Rows are one point carried round by a steady rotation, each followed by how many steps it has turned.
The counts run from 0 to 654.
[  3   2  -1  -3  13 -16   4 -16  -9   0 -18  15  25   7 -18  -6 -10  14
  -8 -25  -1  -8 -22 -16 -19  24 -22   7 -11 -14 -33   6  -6 -14  -1 -10
  17  18  -9  -1  12 -12   0  -3 -22 -16 -16 -30 -19]
427
[  3  -5 -17  -2  -9   5   8  41  -7   9 -21   4 -11 -11 -12  -5  -8  16
 -21 -16 -15   3  -8  -1  -5   0 -10   9  27  10 -25 -11 -32  15 -24 -20
   1  19  -7   7 -15  10   3   2 -24 -25  11 -14  10]
592
[  0  -2 -16 -22   3 -13  -7  -5   1   6  -8  -4  12  30 -17  10 -10   6
   3 -13  -6  17 -19 -20   1  12 -22 -28  -4 -20 -20  -2 -21 -14 -15   5
  19   9 -23 -11  23   7  -8   7 -21 -20  39  12  16]
120
[-10  13   1  -9 -26  -8 -12   6  31  -4 -13 -16   7  -8   7   6  -9   9
 -31 -17  -6   5  14  17 -30  -1 -16  13 -14  16 -18  -7 -11  10 -18 -13
  13  22  -8  39 -17   3   6 -10  19 -19   1 -10  -4]
137
[  5   2   0   0 -10   4 -18   8  -6  -7 -15   7  -7  -5  -1  -2 -21  -3
  -5 -30 -12   5  -4   2 -41 -15  -9   9  17 -20  -3   4 -23  13 -28   4
 -21  44  -9  10  -8   9 -20  18 -28 -27  -1  -6   4]
347
[-21   4  -4  10  -8  -3   2  16  -2   8 -14  18   7  -2  -6 -18 -12 -14
 -30  -6  -6  -4   3   3 -18  12 -40  21 -31  20 -21  12  -4  16   4  -9
  13  19  13   7 -11   9  13 -16 -16 -30 -10 -11  -9]
276
[ -6   2 -29   1  -4   0  -5  20  18   2  -7 -10  -1  -2   2   3 -19 -10
 -11  23   7  12  12   2   0  25 -17   7   5   8 -36  16 -12  12 -21   9
  14  13 -11   1 -15   8   4   0 -31 -34  31  11  13]
371
[  1  -6 -10   0  16 -23 -11  38   2  14 -32   6 -26  -6 -10 -10   2  -2
 -20   1 -26 -15  -8 -20   7   0 -16  -9   7   0  -4 -16 -26  13 -15  -6
 -11   2  14  16 -23  11  -4   3 -15 -16  33   6   1]
590
[-22   5 -12   3 -18 -10  -9 -10  36  -5  -1  -5  18  18   7  12 -12  -4
 -24 -18 -14  27   2  21 -30  19 -22   0  -2   2 -33  11  -1 -10 -20  -9
   7  19 -23  -3   9   4   1 -22  15 -20  15   3   2]
223
[  0  17   8 -14  15 -17 -13  -6  21 -11 -11   3   3  -2  -8  -3  -8 -21
  -9  18  -6  -9 -19 -20  -6  22   2   9   3 -14  -9  -6   2  14  -2  -6
 -17  43  -2  13 -23   8 -16  13 -36 -30  19   6 -15]
338
[ -3  13   8 -11  14 -13 -21  11  19  -5 -16 -13   0   7  14  -8   3   4
   6   9   2  14  20 -24 -16  23 -19 -12   2 -28 -30  19 -14  -4  -2  26
  24   1 -24  16  10 -10  -1  -2 -10 -19  22  37 -13]
470
[ 17 -12   5  -2 -22 -22 -13 -18   6  -3 -27  12  -7   4  12   2   6  11
  22  -4   3 -13  -1  -1 -19  16 -12  13 -18 -29 -17  16 -10   5  10  -8
  29  22  -2   2  15   0  16  29  -7 -24  14  33   3]
610
[-11 -15 -11  -6 -11 -12 -13 -37   7  10 -20  13  16  19  -2   4 -18  -9
  15 -37   1  -5  -9  -3 -20  20 -25  10 -13 -17  -6  -3  -6   6   4   6
   0  32 -12 -19   5  -2  14  11 -12 -15   1 -10  18]
214
[  7 -20 -10   9 -16 -12  11  -1  -3   6  -4  17  -3  20  -3  14 -15  -2
  10  -9  -5  19  -1 -17  -6  16 -12  -9   0 -18 -23  12 -36 -12 -28  -1
  27  14 -18 -15  24  -4  19   7 -22 -16  39  17   9]
617
[  5  11  -1   9  19 -30 -11  17  -6  13 -32  12 -17  -7  -4 -17  -3  14
 -10 -16   1  -4  17 -23  -2   5 -26   3  10  -7 -37 -12 -27  -3   1  -9
  10 -20  -2  35  -1 -16  10   6   2  -6  -3  -4 -19]
281
[  0  11  18  -5 -10 -18 -21  14  21   4 -11 -10   0   1  -4 -11  28   8
  -2 -10 -29   8 -14  29 -36  14 -13   9  12  -9 -19  -1   9  -4  -5 -35
   7  23  -8  -5  -7   1  -5 -22  14 -31   9  -1  12]
547
[ -6  -3 -14  20 -22 -19 -15 -19  -2  16 -18  12 -11   3 -13  12 -14   2
  -6 -31   7  -8  19  23 -37   8 -31  20 -24  -5 -22   5 -13  -1  -9 -13
  11  11 -10   5  12   0  18   1  -2 -24   1  -4  12]
175
[-15  -8   8   3  24 -26   3   2  33   0  -8  -4  -8   0  13 -31  -8  -6
 -15 -10 -29  13  -7 -18   4  20 -14 -28  24  -8  -1  -8 -18   0 -14 -11
   6   2 -18  18 -17 -16   0 -34  -1 -13  18  -4  -1]
542
[  1   1   9 -15 -21  -7  10 -19   0 -10  -6  23  12  -1   6  -8  -7   1
   4  -7   3  13  -8  -2 -12   9 -26  16 -43 -20 -26  18 -11  12   8  -5
  41  30   4   8 -13  -7  19   1  -3 -31  -7   2   2]
65
[ -7   8   1 -13  14  -9  -7  20   5   2  -9  17  -3  12 -24  11 -18 -14
 -14  -8   0  10  10 -53   7  18 -12 -13   8  -6 -18 -13 -28  -5  -4  -3
  -2  14   3  12   0  -9   7  17 -20   8  32   7 -22]
479
[ -4 -22   2  -6 -24 -23  -3  14  22   9 -30   7   7  13 -11   6  -9   9
 -16 -24 -31 -25 -12 -11  -8  25  -3  12  -1  13  -2 -23 -16  -3  -8 -29
  17  30   4   6   6  14  21   1   5   1  19   8  -9]
42
[  7  -7   9   5  16 -33  -1  -5  -7  -2 -22  37  -8   7  13  -6  -9  -3
   9 -22   9  -5   2 -34   6  10 -19 -10 -19 -38 -19   0 -18  -1  12   7
  13   1   0  12   0 -18  11  24 -10  -8   4  15 -17]
68
[ -9   3   3   2  13 -20 -24   4  27 -15 -42  -1   6 -11  31 -18   9   5
 -13  -5  -4 -10 -17  -8   3  14 -32   7 -11 -25 -14  21   6  19  29  12
   0   3   6  15 -28   6  -5   3   1 -25  -8  22  -9]
463
[  4  -5  -2   6 -28   2  14  19   5  -5 -19   8  -6   1  16 -12   9  15
  -4  -3 -10  25   5  19 -24  16 -12  16  33 -13 -38  18 -21  -1 -11 -24
  36   6  -8  -4   7  -2  12  -9  10 -25   0  13  12]
507
[  1  10 -21  -7  34 -15   4 -10  12  -3  -8 -14   7  -5 -16  -9 -15   0
  -8  19   4  -1 -11 -26  16  33 -13 -11  14 -11 -32   4 -20  -5 -10   3
   7  11 -24   6  -7 -11 -10 -20 -35 -26  25  -8  -1]
331
[  4  -8   3   4  -3 -17 -13  25  25  -1 -31  -8 -18 -15  31 -13 -12   9
   2   2  -8  -5  14 -14  -3  16   3   2  34 -11 -14  -7 -19  13 -21  -2
  14  12 -17  30 -15 -11   4  10 -11 -11   9  23  -8]
147
[  9   2  10  -3 -14 -13  -6  -8 -12  -2 -17  21   6 -10 -23  -3  -7  17
 -14 -21 -14 -16  -9   3 -29  -5 -12  27 -21 -13   0  18 -25  -6   1 -19
  17  36   5  20  15  15  -5   9  -7 -22 -14  -4 -15]
388
[-14  13  18  -5   7 -22   7   2   9   2 -11  27  -1  -3   9 -17  11 -10
 -13 -14   0  28  -6 -13  12  13 -32 -11 -23  -3 -40  -5  -5   6  22 -15
  14   1  14  10 -36 -22  20 -12   8 -18  -1  -8 -11]
415
[  6  10  -2  -5   4   7 -14 -12   2 -13  -2  -7   5   1   9 -11   2  14
   9  -7  -6  20  -9   4 -34   9 -23  -3  14 -38 -24  40 -15  -9  -4   9
  12  31 -26  -9  11  -2 -16 -10 -14 -34  -3  -1   6]
111
[-13   7   9   0  -2 -25 -18   3  10  -9 -34  32   1   5   1  16 -19 -14
 -22 -34   3 -12   2 -27 -14   2 -25  11 -17 -23  -8  -6  -9  13   4   5
 -23  21  10  22 -12   8  -9  36  -8  -3   0   7 -32]
29
[  6  -4 -14  -8  -3 -22 -16  -2   3  10 -30   2  -3   5  -7   8   2   9
   4 -21 -18 -15 -37  11  -3  -3 -25  -3 -30 -10  -3 -19  -2  12  -8 -11
  -8  27  -2  -3 -26   2   4  10 -11 -30  18 -10  39]
451
[-12 -15  16 -15   1 -14 -24   9  20   5 -33   7  -1  13  14 -10  -8  -1
   1 -41 -27 -10  -9 -28  -3   1 -23 -16 -18 -20  14 -21  -8  12   0  14
   1  25   6  18 -17  -5  12   5  -4  -1  11  12  -3]
352
[ -7  10   2   5   2 -21 -12  19   7  15  -7   8 -34  -5   3  -6   6  -8
  10 -21 -13  25  29  -2 -13   9 -22 -15  21 -14 -28 -12 -24  -8  -4 -21
   3  -8   6  -2  -9 -27  16  -3  21  -7  25  -4  21]
407
[  7 -16  10  -4  -9 -30 -20  -8  19   9 -15   1 -28   4   9 -14   6  -1
  16  -6 -18 -15  15   8 -33   1 -11   0   3 -22  18  -5 -10  -5  -4 -22
  20  17  -9  14  11   2  13   5   8 -14  29  34  11]
398
[ -9   1   9  -1 -16 -30  21   8   3   5  -6  37   7  24 -24   5  -3  -6
 -27 -25 -20  18  -9 -10  -4   5 -23  -2 -25   3 -21 -18 -13  -4  -2 -31
  16  10  13   8  12   7  12  -8   8  -3  22  -5  -6]
626
[ -5   1  -1   8 -35  -8 -16   7  13 -10  -8  20  -4   7  -2  23  -2  -1
  -8 -27 -15   5  -1  25 -33   2 -21  13  -3  -5 -14  26 -19  -9   0 -15
   7  39   1 -15   5  19   3  10  13 -17  17  19  22]
262
[ -1  40  22 -10  10 -30 -19  -6  34 -19  -3   1  -4 -16   1   3   8  -5
 -19  13  -4  13   7  -1 -20  14  -8   7   9 -26 -17   6   3  -3  -2 -21
 -10  27  -5  31 -16   0 -24  -1  -7 -15  10  15 -20]
336
[ 12  11 -23  -4  23 -15  -4 -12   9   7  -8 -17   1   4 -18  -1 -13   4
   2  12   5   2  -1 -20  -2  30  -9  -3  14 -14 -40  -8 -17 -13 -25  -9
  12  17 -35   3   5 -16  -7  -6 -35 -25  28  -8   8]
332
[ -7   2  14 -12 -13 -18 -19 -15  14  10   2   8  -4  14  16 -22  11 -11
  10 -25 -16  18   0  15 -26 -11 -31 -17 -41 -21  -8 -13   9   7  -7   2
  16   6  -8  11   2   0   8 -16   5 -30  15  13  16]
311
